Each row is where one point has got to under a steady rotation. How many ticks took it there?
The counts run from 0 to 339.
[-1.43  2.24 -1.61  0.89  0.88  0.26  0.43  0.65 -0.13 -0.20  0.95  2.09
 -1.18  2.26  2.05  0.86 -1.64  0.75 -0.23 -0.13  1.85  1.98  0.94 -2.36
  3.31 -0.52  0.05 -0.52  0.74 -0.72 -1.30 -1.76 -0.98  0.07] | 136
[ 1.61  1.18  2.57 -1.34 -0.85  0.19 -0.73  0.93 -1.65  0.36 -0.30 -0.63
  0.57  1.70  0.66 -1.48 -0.76 -1.05 -1.89  1.87 -2.42  0.98  1.55  2.84
 -0.69 -2.99 -0.19  1.91 -0.38  0.91 -0.84  0.70 -0.08 -2.14] | 67
[-1.82 -0.74  1.06 -0.12 -1.17 -0.69 -2.30  1.48 -0.49 -3.42  0.94 -1.09
  3.57  1.52  0.34 -0.01  0.05  0.13  0.24 -0.73 -1.34  1.10 -0.98 -0.60
 -0.76  1.71 -0.58 -2.73 -1.15 -2.15  0.46 -0.77  0.11 -0.87] | 90
[-1.24 -0.44  2.44  0.18 -1.15 -2.08  0.33  2.15  0.74  1.15 -0.82 -0.21
  1.37 -0.24  0.95 -0.57  1.01  0.43  0.87  3.70 -0.27  1.11 -0.27  0.89
  1.35 -0.90  0.28 -0.17 -1.46 -0.76  1.89  4.38 -1.07  0.07] | 220
[-2.11  2.25 -0.04  0.17  3.76  1.27  1.65 -0.41  1.28 -1.97  0.01 -0.79
 -0.32  0.18 -0.01  1.11 -0.56 -0.77 -1.07  1.59  0.82  0.99 -0.73 -2.72
  0.67  2.37 -0.34 -0.13 -0.37 -0.35  1.22 -1.50 -1.39  0.51] | 22
[-1.28  0.65  1.36 -1.63  0.78  1.91  3.27 -0.30  0.08 -2.69 -0.48 -1.02
  1.49  0.34  0.01 -0.21 -0.76  0.29 -1.00 -0.80 -0.45  0.67 -2.54  0.52
 -0.24  2.22 -3.20  0.11 -0.01 -0.58  1.65  1.31  1.84 -1.59] | 188
[ 0.02  1.91 -1.35 -2.18 -0.08  0.34  1.23  0.95  2.67  0.47 -0.66  1.60
  0.96  0.17  1.05  0.19 -0.77 -0.07  1.11 -1.25 -0.75 -0.23 -1.26 -2.53
  2.54  1.23 -1.36 -0.65 -1.71 -2.72 -1.32 -1.09 -1.12  1.81] | 120
[ 1.73  2.08 -1.14 -1.28 -0.77 -0.51 -1.15  1.69  0.17  1.84 -0.54  0.64
 -0.57  1.47  0.95  0.42 -0.84  0.89  0.19 -1.46 -2.59  1.48  0.23 -1.89
  1.23 -1.40  2.12  3.12 -0.48 -1.86 -1.68 -0.86 -1.42  0.55] | 118
[-1.52  0.54 -0.45 -1.09  1.29 -0.77 -0.66 -1.60 -1.92  0.10 -0.90 -0.59
  0.49 -0.15  1.09  0.29  1.51  1.19 -0.15  1.15 -1.32 -1.47  1.51 -0.72
  1.00 -3.93  0.30  2.13 -2.23 -0.74  1.80  1.82  0.28 -0.04] | 279
[-0.07  2.11 -0.28 -2.54 -2.08 -0.81  0.90  0.85  0.31  0.31  0.65  1.28
  1.33 -0.49  1.62  1.92  1.06  1.81 -0.07 -0.37 -0.35 -0.82  0.07 -0.97
  3.06 -2.57  0.10  1.79 -2.79 -1.21  1.48  1.38  0.25  0.57] | 122
[-3.51 -0.21 -0.33 -1.17  0.34  0.14  1.17  2.23  0.70 -0.01 -2.30 -0.67
  1.27  0.20  0.17 -2.23  0.10 -3.44 -1.36  0.17  2.16 -0.26  0.15  0.93
  0.37 -1.21 -1.30 -1.28 -1.96 -0.53  1.74  1.65  0.40 -1.17] | 327
[ 1.92  0.12  2.43 -1.51 -1.56 -0.45 -0.53 -0.29 -2.18 -0.50  2.44  0.43
  1.78  0.72  1.66 -0.74  0.35 -1.81 -1.10  1.19 -2.71  0.48  1.81  2.44
 -0.44 -1.91 -1.17  0.89 -0.89  0.74  1.47  0.89  0.28 -2.01] | 75
[ 0.06  1.72  1.12  1.48  1.70  0.32  1.62  2.55 -1.33  0.50  1.65 -0.45
 -1.41 -0.70  0.94  0.04 -1.82  1.49 -2.17 -0.82 -0.38  3.24 -0.15  2.09
  1.61  0.59 -1.36  1.30  1.65  1.03  1.05  1.98 -0.76 -0.87] | 194
[-2.03  1.96 -1.42 -0.59  3.15  1.05  0.47  0.58  1.54  0.98 -0.40 -0.81
 -0.81  0.96  1.23  1.08 -0.83 -1.98 -1.24  2.22  0.90  0.15 -1.18 -3.44
  1.01  0.80  0.40  0.96 -0.94 -0.29  1.38 -0.61 -1.74  0.77] | 13
[-0.04 -0.94 -2.63 -1.35  1.42  1.16 -0.46  0.38  0.53 -1.86 -3.57 -1.13
  1.29  2.41  1.30 -0.99  1.13 -0.13 -0.99 -0.27  1.94 -0.13 -0.84 -2.15
 -1.97 -1.17 -0.37  1.39 -0.84 -1.83 -1.12 -1.77 -0.71 -1.12] | 1
[ 1.03 -0.95  1.17  1.61  0.34 -0.82 -1.18  2.02 -0.15  1.13 -2.07 -0.68
  0.89  1.82 -0.27 -1.91 -1.20 -0.55  1.11  2.27 -2.12  3.40 -0.67 -1.18
 -0.76  0.11  2.12  1.08  1.15 -0.12 -0.31  1.39 -0.48 -0.42] | 216
[-1.08 -0.86 -2.13 -0.35  1.94 -0.37 -1.51 -1.14 -1.84 -0.92 -2.62 -1.01
  0.26  2.86  1.04 -0.81 -0.13  1.02  1.75  0.36 -0.47 -0.64  0.64 -1.48
 -0.75 -2.88 -0.88  0.55 -0.42 -2.34 -1.18 -1.20 -0.87 -0.04] | 272
[-1.27  1.69 -0.57 -2.26 -1.30 -0.29  1.07 -0.09 -0.62 -0.57  1.52  1.35
  2.11  1.44  1.60  1.95  0.15  0.71  0.22  0.20  0.70 -0.15 -0.84 -2.20
  2.91 -2.56  1.36  1.47 -1.59 -0.83  1.60  0.28  1.91 -0.98] | 131
[-1.87  0.32 -1.51 -0.98  2.07  0.49  0.94 -1.79  0.74 -0.17 -1.67 -0.71
  0.84 -1.33  1.05  0.33  0.98  0.03  0.67  0.36 -0.78 -1.03 -0.23 -2.40
  1.59 -0.02 -2.98 -1.20 -2.98 -1.87  0.80 -0.08 -0.26  1.89] | 277
[-1.55 -1.66  0.07  0.58  1.60  0.74  0.75  1.32 -0.15  0.17 -1.80 -0.52
 -0.40  1.47 -1.38 -1.85 -2.06 -2.82 -0.39 -2.49 -0.10  1.59 -0.18 -1.26
 -0.77 -0.86  2.88  0.44 -0.39 -0.46 -0.43 -1.23  2.23 -2.65] | 314
[-1.08 -1.19 -0.35  0.53  0.37 -1.53 -1.84  1.19 -1.72 -0.31 -0.27 -1.58
  1.03 -0.08  2.54  1.47  0.00  3.53 -0.70 -0.65  0.82  0.44  0.46  0.29
  0.50 -3.69 -0.72  1.23 -1.70 -1.42 -0.44  0.54 -0.04 -0.49] | 262
[-0.76  2.32 -1.80 -1.12  0.86  1.25  0.97  0.75  1.23 -0.10  0.45  1.84
 -0.10  1.96  1.28  1.16 -1.29  0.53  0.24 -0.51  0.35  1.34 -0.22 -2.24
  3.20  1.03 -0.47 -0.53  0.02 -2.30 -1.63 -1.72 -0.77  0.68] | 128
[-2.71 -0.72  1.78  1.40 -0.01 -1.67 -0.08  2.64 -0.94 -0.11 -1.08 -0.38
  0.92  0.24  0.31 -1.49 -0.26  0.90  0.31  2.48  1.05  1.57 -0.31  1.52
  0.61 -1.25 -0.58 -0.98  0.40 -0.59  1.24  3.51 -0.96  0.36] | 212
[-1.05 -2.48 -0.67 -0.81 -0.02 -0.21 -1.29  0.51 -0.36 -1.67 -0.20 -1.64
  2.51  2.35  1.53  1.60 -2.01  1.75  1.15 -1.27  0.48  0.24 -1.20 -2.00
 -1.69 -1.33 -0.39 -0.14 -1.04 -2.55 -1.02 -1.74  0.03 -1.36] | 255
[ 1.74  0.76  2.49 -1.59 -0.96  0.03  0.59 -0.41 -0.83 -0.95 -0.75 -0.09
  1.51  0.51  1.09 -1.35  1.20 -1.03 -1.49  0.93 -1.65  0.02  1.55  3.39
 -0.84 -2.46 -2.90  0.34 -1.44  0.49 -0.24  1.01  0.21 -1.24] | 66
[-3.52  1.87 -0.20  1.71  0.64 -1.62  0.84  0.65  1.36  2.12 -0.29 -0.37
 -2.53 -0.18  0.67 -1.66  0.25 -1.09 -0.10 -0.52  1.21  0.04  0.61 -3.57
  0.77 -0.75  0.92  0.23 -1.31  0.92  1.44  1.78 -0.43 -0.05] | 161
[ 1.22  0.79 -2.02 -1.51  2.50  1.49  0.42 -1.65 -0.92 -1.82 -2.64 -0.49
  0.17  1.65  1.20 -0.83  1.20 -0.52 -1.34  0.57 -0.05  0.43  0.22 -1.52
 -2.10 -0.46 -1.41  1.73  0.56 -1.24 -0.82 -1.79 -1.61 -0.62] | 10
[-1.24  0.96  2.45  0.43  1.97  0.09  1.56 -0.45 -0.96 -2.25  1.04 -1.44
  1.52 -2.03 -0.94  1.71  0.80  0.42 -0.73  0.04 -0.36  1.27 -0.51 -1.04
 -1.56 -1.44  2.18  1.82 -1.66  1.42  2.20  0.51  1.34 -1.83] | 33
[-0.39  1.01 -1.42 -1.39  1.46  0.18  0.78 -0.01 -0.02  0.00 -0.70 -0.47
 -0.34 -1.72  2.73  0.38  3.09  0.62 -3.03  0.96  1.96 -0.38  0.86 -0.12
  0.40 -2.43 -1.86  1.83 -2.01  0.35  1.27  1.19 -1.37  0.56] | 7
[-1.38  1.80 -0.75 -3.31 -1.19 -0.85  0.52  0.42 -0.52 -0.70  0.97  1.98
  1.19  2.29  1.23  0.74 -0.62  0.64  0.94  0.27  0.93 -1.81  0.19 -0.65
  1.70 -3.49  0.31  1.59 -1.44 -1.88  1.05  0.87 -0.25 -0.36] | 123
[ 0.73 -0.45  2.23  0.34  1.24  0.50  1.35  0.78  1.10 -0.27 -2.66 -0.46
  1.43 -0.14 -1.42 -2.82 -2.35 -3.55  1.85 -0.65 -1.30  1.19 -0.20 -0.91
 -2.00 -0.13 -0.28 -0.12 -1.38 -0.10 -0.98 -1.06  0.27 -0.72] | 52
[ 2.42 -3.35  1.14 -1.21 -0.97 -1.10  1.00 -1.93 -0.01 -0.40  1.77  0.50
  1.90  0.58  3.78  1.72 -0.79 -0.08  1.28 -1.70 -1.33  0.07 -0.93 -0.80
 -1.83 -0.35 -0.26  0.59 -1.44 -1.23  0.06 -0.91 -0.31 -0.84] | 248
[ 0.51  1.97 -1.31 -2.18 -0.08  1.72  1.74 -0.06  1.65 -1.05  0.18  1.16
  1.19 -0.24  1.97  1.96  0.52  1.46 -0.18 -1.57 -0.41  1.21 -0.86 -2.11
  3.24  1.26 -1.77 -0.56 -0.98 -1.48 -0.65 -1.52  0.84  0.86] | 129
[-0.73  1.65 -0.27 -0.85  0.46  1.31 -0.05  3.37  1.33  1.57 -0.73 -2.35
  0.65 -1.03  0.57  0.00  0.88 -2.35 -3.46  1.17 -0.84  1.59 -0.46  0.07
  2.24  0.01 -0.43  0.80 -1.13  0.40  1.63  1.55  0.22 -0.71] | 334
[ 1.27 -1.45 -1.21  1.05  0.90 -0.77 -1.73 -0.06 -0.36  3.04 -0.58 -1.36
  0.39 -1.52  1.74  1.29 -0.69 -0.02  0.63 -1.13 -1.92  1.25 -0.02 -3.49
  0.56 -1.64  0.34  2.33 -2.07 -0.29 -0.09 -0.94 -0.73  0.97] | 266
[ 1.18  0.46 -0.14  1.37  0.37 -0.17  1.00 -1.90  1.09  0.35 -1.34 -0.10
 -1.24 -1.20  0.30 -2.52  1.82 -1.33 -0.33 -2.24 -1.11  1.67  0.20 -4.66
 -0.87  1.06 -0.41  0.93 -0.89  0.87  0.49 -0.66  0.64 -0.06] | 159
[-0.27 -0.63  1.64 -0.61 -1.05 -0.94 -0.31  1.05  0.37 -0.36  1.68 -1.94
  0.61  0.70  2.70  3.97 -0.54  3.25 -1.33  0.12 -0.98  1.06 -1.13  0.38
  0.91  0.01  1.03  0.64 -1.18 -1.31 -1.07  1.01  0.10 -1.10] | 245
[-0.71  0.64 -0.62 -1.02 -1.56 -1.19 -2.05  1.40 -0.69 -2.63 -1.96  0.55
  1.50  1.79  0.16 -1.84  1.07  2.00  1.35 -1.82 -0.64 -0.39 -0.49  0.13
 -1.26 -0.39 -0.56 -0.51 -1.34 -3.59 -1.69 -0.53 -1.32  0.05] | 107
[-2.33 -0.50  0.94  1.97  0.85  0.12  0.26  2.96 -1.20 -2.06 -1.13 -0.82
  1.50  0.92  0.10 -1.76 -1.00  1.60  0.13  1.12  1.59  2.58 -1.06  1.64
  0.42  0.23 -2.37 -1.02  1.49 -0.57  0.59  1.79  0.54 -0.46] | 204
[ 0.50 -0.28  1.03  0.23  0.44 -0.84 -0.40  1.57  1.26  1.20 -2.26 -0.20
 -0.73  3.10  0.54 -1.18 -0.96 -0.78  0.87  2.53 -2.20  2.43 -0.72 -0.80
 -0.41  1.67  2.00 -0.06  1.05 -1.78 -1.72  0.80 -2.61 -0.09] | 225
